Named moves come first, each a turn or a mirror and shown by rows before and after it. Which of them, in which order, take the first row of each pair that follows to the second? Write the first one first, as in the answered first pair.
move vava:
[  9  20  14  33   2  -3   1  -7  -5  16  -2 -24   6 -21  43 -15  16 -10
 -21   3 -23  20  24   6   2   2  -4 -22  11  16   1   8  10   3 -14   2
  -3   4   2  -6   1   6  -2  21   0  -9 -26] |-> [ -5  -4  13  14   7   9  -5   1  -5 -16  15  12 -12 -10  51  -1  13  -9
 -22  10 -32  13  23  -2 -15  14   5  -6  19   3  16   9  -2  -3   3 -10
 -28   8  10 -13  18   1  -4   7  -1 -16 -19]
[ -1 -17 -11 -25  11 -19  14   1   0   1 -30 -21  -1 -17  -5   6 -30 -29
   6  -9   2  14 -14  -3 -16   6   8  -2  -2  46   5   5   0  34  -6   8
 -11 -22 -23  29  32 -14  -1  29  31 -10 -26] |-> [-12 -28 -10 -29  10 -11  17  -2  -5 -17 -16   4 -12 -10  -5  15 -33 -30
  13  -7   1  14 -20  -1 -29  12  13  10   9  35  18  13  -3  23   8   3
 -14 -26 -17  29  35 -16   3  27  29 -13 -17]
[ 21   6   0   7   2  -3   8   9   3  -2 -23 -27  -1   3  -7   3 -20 -13
  -8 -14  -2   2  -1  -5  18 -12  -1 -15 -13  34 -11   5   3  21  -7  -3
  -3 -14 -22  -1  -7   2 -11   9  -2  -5  -3] |-> [ -6 -13 -10 -22   5   6  10  16  -9 -35  12  16 -10   9   5  16 -22 -22
 -20  -8  -8  -6 -13 -10 -16 -10  -2  -4   9  -4  -2  10 -12  22  14 -12
 -31 -12 -17   3  -4  -3   4   4   6 -15   7]
move Laga:
[ 10  -9  -5 -11  -1   0 -25  -3   0  -3 -13 -14  14  22 -20 -22 -19  -3
   9 -10   4 -10   4  11   6 -29  -2  22   7  -6  17   3  -2  24 -12  -7
  -5 -12   5 -12   4  17  15  24  -2   5 -16] |-> [ -2 -12   0 -15   7   5 -15   4 -10  -7  -9   2   5  21 -18   2 -18  -7
   3 -13   0 -12 -11   5   6 -15   4  24  14 -13  21  -1 -11  22  -1   4
 -19 -11   0  -1   2  16  17  17   4  -3 -18]
[  5  18  -4  21  15  -5 -22 -16  -1  -5  39  -3  -5  -1 -13 -21  -3  10
  12 -20  24 -10  23  26  -5 -39  38 -21   1 -14   8  -2  17 -14  38 -31
  23   2  41  -5 -29  -4  -6  -5 -17  25   4] |-> [ 13  22 -11 -16  37 -34   4  22 -17 -17   1  -9 -25   0   9  16  -7  18
 -17 -36  24 -36  -2   5  20 -32   4  15   5  -3  19   5   0 -14   0 -25
  22   2  11 -12 -26   8  12 -13  14  -3 -11]
[ 44 -21  37  -3  29  36   8  10  25 -48 -14  -4   6  44  -2 -22  -1 -29
   2   3  -2  17   4 -30 -27  -5  31 -24 -20 -33 -35   1   1  40   9  11
 -26  -9 -48 -10  16 -23  -4 -14  -5 -22  39] |-> [ 52 -13  25  -8  25  15   0  21  26 -45 -24 -34  15  47  -8 -26   3 -15
   9  -1   4  16  -7 -34 -16 -15  30 -38 -27 -30 -37   3  12  50  -4  -2
  -7  -8 -55 -21   9 -20  -7 -14   1 -23  27]
[ -5 -26   0   3 -14  14  40 -36   6   6   5  -7  39 -17   6 -36   4 -18
   2   3 -30   6  17 -10 -56   4  13   5   8   7 -12  -9  22 -19  27  11
  -4   6 -12  15  18 -25 -28   2   6  22  15] |-> [ 23  -5 -24 -18  -7 -23  33 -14  14  12 -35 -46  38  -7   7 -38   7   5
 -11 -22 -15  -8  15 -31 -14 -10   2  -1  -6  38 -27  -4  20  -7  -6  -7
  32   3 -15   2  21 -17 -18  -6  27  21  -2]
move giti:
[ 31  -7  21  38 -20  15 -28 -53   7  -9  18  -7  18   8   1 -16  -9  -3
  27   6  29  28   2  18  -5 -44  54 -29  -8  10  18  21  -7  21  51  -3
   4 -25  17  27   4  -5 -15  20 -51  23   9] |-> [  7 -17  24  28  -2  19 -24 -39  -6 -23  47  28   4  12  12   2  -3   5
  16  19  32   2  -8  17 -20 -38  60 -19  19  -6  34  29  -9 -14  64  -3
 -19 -14  35  33  -3  -9  -7  -9 -34  26  19]
[ 20   6   0 -21   9  15  20  15  11   7  10 -21  12  23 -17  40   2  11
  -9  12 -23   3   0  12  27 -16  -8 -24  19   7 -27   4 -25  -3 -22 -16
   0  -2 -32 -16   1  40  -4  10  56 -50  -5] |-> [  7  26   4 -21  11  19  14  19   6  38  14 -15  14   7  -8  11  26  20
 -11  25 -22   9  15  11  24 -22 -10 -36  20   7 -28  13  -6 -10 -18 -16
   7  10 -19 -25 -16  25 -19 -15  54 -28 -14]
[  5  -8   6 -13  11   1  -8  20 -13  -5   3  17  -3   0  22  13  14  13
  14  -3   6  -6 -17  -6  -8  14 -11  -2  12  -5   6  -4 -18   1   5  -5
   6   0   0 -10  17 -19   4 -14 -18  -1 -10] |-> [ 24 -14   4  -8   2   1  -8   4   6  -1 -16 -12   8   6  14   6   3  -1
  15 -12   5  16  -6  -7   9   8  -5 -13   3   1   1  -3 -14  16  -7   1
  13  -6 -13   1  17 -10  -8   0 -22  -1 -12]
move gek:
[ 25  16   8  24  -4 -12  -4 -15   9  40  -7 -42   5   0 -15  -6 -17   4
  -5 -25   4  -3  11  14  19 -21   8   7  -5  24  -8 -22   9  -3  -4  18
  16  -7  19   1   8   6   1   6 -14   6   5] |-> [ -4 -32   0 -15   2  15   1  -6  -3  -3   6   2   7  22  10  17  -2  -3
  -7  11  -8  15 -13 -23 -16  32  13   8  -7 -18   1  12  -8  17  -8  29
 -37   8 -33   7  30  -7  18   3  -3  -7   9]
[-50 -20 -39  -1  24  15  -2   8 -27  11  36  23   9 -20  17   9  17  21
   6  27   1   4 -26 -24 -20  13   2  17  23  -7  27  17  -5 -27  34   7
  -5  20 -10   0  -1 -17   5 -31  -6   7  -3] |-> [-30   4 -30  33  21   0  -4  -1 -23  29  30  -9  15 -27   8 -22  14  28
  -2  12  13 -10  -7   3  -6 -22  -4   9  29  21  23   7  11 -49  38   5
  21  19  12  -5 -28 -12   0 -29 -12  20  -2]
[ 33  16 -12   5  39  12  -9 -18  -8  -2   5  23   1   4 -15  23   6  -7
   3  -4 -12   5 -26  33  -3  13 -15  12   8   9   8   2  -7  13 -11  43
  24   4  40  17   4  35 -35   0  31  18   4] |-> [ 23   8 -11  -3  43  10 -13 -11 -14 -18  10  18   4   7 -12  31  -3  -7
   0  -1 -16   3 -28  26  -8  21 -12  16   6   6   6  10 -21  15 -19  38
  10  12  36  14  10  32 -33  -3  35  20   9]
[ 13  11  -8 -11   9 -15   7   9  -1 -35 -27 -18   4  11 -16  17 -14  -3
 -21 -23   9 -11   6 -10  12 -12   6   4  -2   9   0  -6 -18  19 -11 -17
   4  -2 -14   1   1  11   1  20  15 -10  -4] |-> [ 13  12   4   2   7  -9  12   2   8 -23 -35 -26   4  13 -11  13 -20 -11
 -18 -22  14  -7  -4 -14  15  -9   5   7  -1   7  -4  -5 -13  19 -16  -2
  -6  -6 -16  13   6  10   0  23   6 -11  -7]
Then:
Between the rows of a pair lie 2 to 3 moves.
[-25  34 -12   2 -14  -4 -18 -19 -32   6 -15  27 -23 -15 -34 -41 -16  52
   7  36 -20  -7  -2  41  14 -14   7   8  12  -6 -19 -29  18 -15  11 -14
  43  12  35 -19   2 -29 -32 -10  -7  -6  27] |-> [-20   9 -18 -56   8  -3   4  12 -51 -23 -33  41 -36 -14 -15  15 -17  48
   0  36 -21  -8 -26   5   8  21 -19  29  22  -8  -8 -19   0  -5 -19  -2
  10  20 -16 -19  17 -19  -5 -19  16 -43  12] -> Laga, gek, gek
[ 15  -7   6  17  -5   4  23 -16 -11  20   5  26   8   5 -16  -5   8   3
  16  16 -34   8 -26 -21   6  24  -4  -9 -19 -21   9  -1  -3  29 -21 -21
 -31  28 -41  49   9 -12 -20  52  11  -1 -24] |-> [  2  19  11  39  -2   5  21 -29 -12  61  12  22   2 -15 -14 -37  25  25
  24  14 -31  -2  -7   1  16   0 -12 -18  -6  -5   8 -13  24   2 -18 -27
  -1  30  -8  36 -12 -12 -22  28   5  24 -22] -> giti, gek, gek
[ -9 -29  10  -8   0  30   8   7  19  -5  27  28   9   4   8  13   3 -26
   9  32   2   7  -6  14 -25   8  16   7  24 -14   7 -17   3  -4  28  24
 -22  10   4  -2  13   1  -1   3 -13   4  17] |-> [ 19   6   1 -10   8  -3  22   7  20  27 -23 -34  19  -5   2  16  -4 -29
   6  -1   1   2  -9  17  28  -6  -7  -1  11  26 -15 -19  12  -2 -10  34
   9   3 -17  -8  -3  11   6   4  -4  -7 -12] -> vava, Laga
[ -4  -8  12  31 -22  19  -9 -33  19 -20   2 -15  13  22 -26 -15 -30 -27
   8   1  -3   5  14   5 -10  -1  42  -8 -19 -19  -5  -3 -12  13  25   8
 -12 -17  10  20  23   3  -4  48 -27   6  14] |-> [ 12   0  19  44 -22  10   2 -39  24   5  -9 -37  19   5 -30 -12 -31 -26
   6 -12  -5   8  11  24  12 -11  32  -6 -18  -6 -17 -19  -8   5  14  20
   3 -18   1  21   7  11  -5  47 -25  -2  19] -> giti, giti, vava
[-30 -11  13   3   2  10   3  -8  -9  15  41  55  15 -16  13  -6  13  17
  30  16  -1  24  14   8  -9  18 -10  -4 -23 -21  13  15  41  -7  31   8
  -7  13  16   3  -2 -15  -1 -24 -18   3 -16] |-> [ 12  -5  -2 -28   4 -20  15  10   3   1 -38  -1  25 -15   6  30 -13   5
  -2 -17  10  16 -13 -20  33  18 -24  13 -44   3   3   9  10  27 -17   6
  -4   2 -30  14  17  15  19   8   1 -34 -41] -> Laga, Laga, giti
[-11  -6  12  19  -4  17 -10  -2  -1 -18  38  38   4   5  -6  10  -5   0
   2   2 -10 -12  15  24 -37  -8   8   3  20 -34  14   1  -9 -20  31   3
 -15   6  25   3  11  -1   2  -4 -10  13  23] |-> [  3  -6  -3 -20  21 -13   5  36 -14 -27  -4  18 -12   3   7  38  -8  11
 -17 -18  -2 -31 -13   0  -7 -10 -19  21  18  -3  25  -2 -20 -18  -5  -8
  -2   1   0  -9  -4   8  18 -15  20  -9   3] -> Laga, Laga
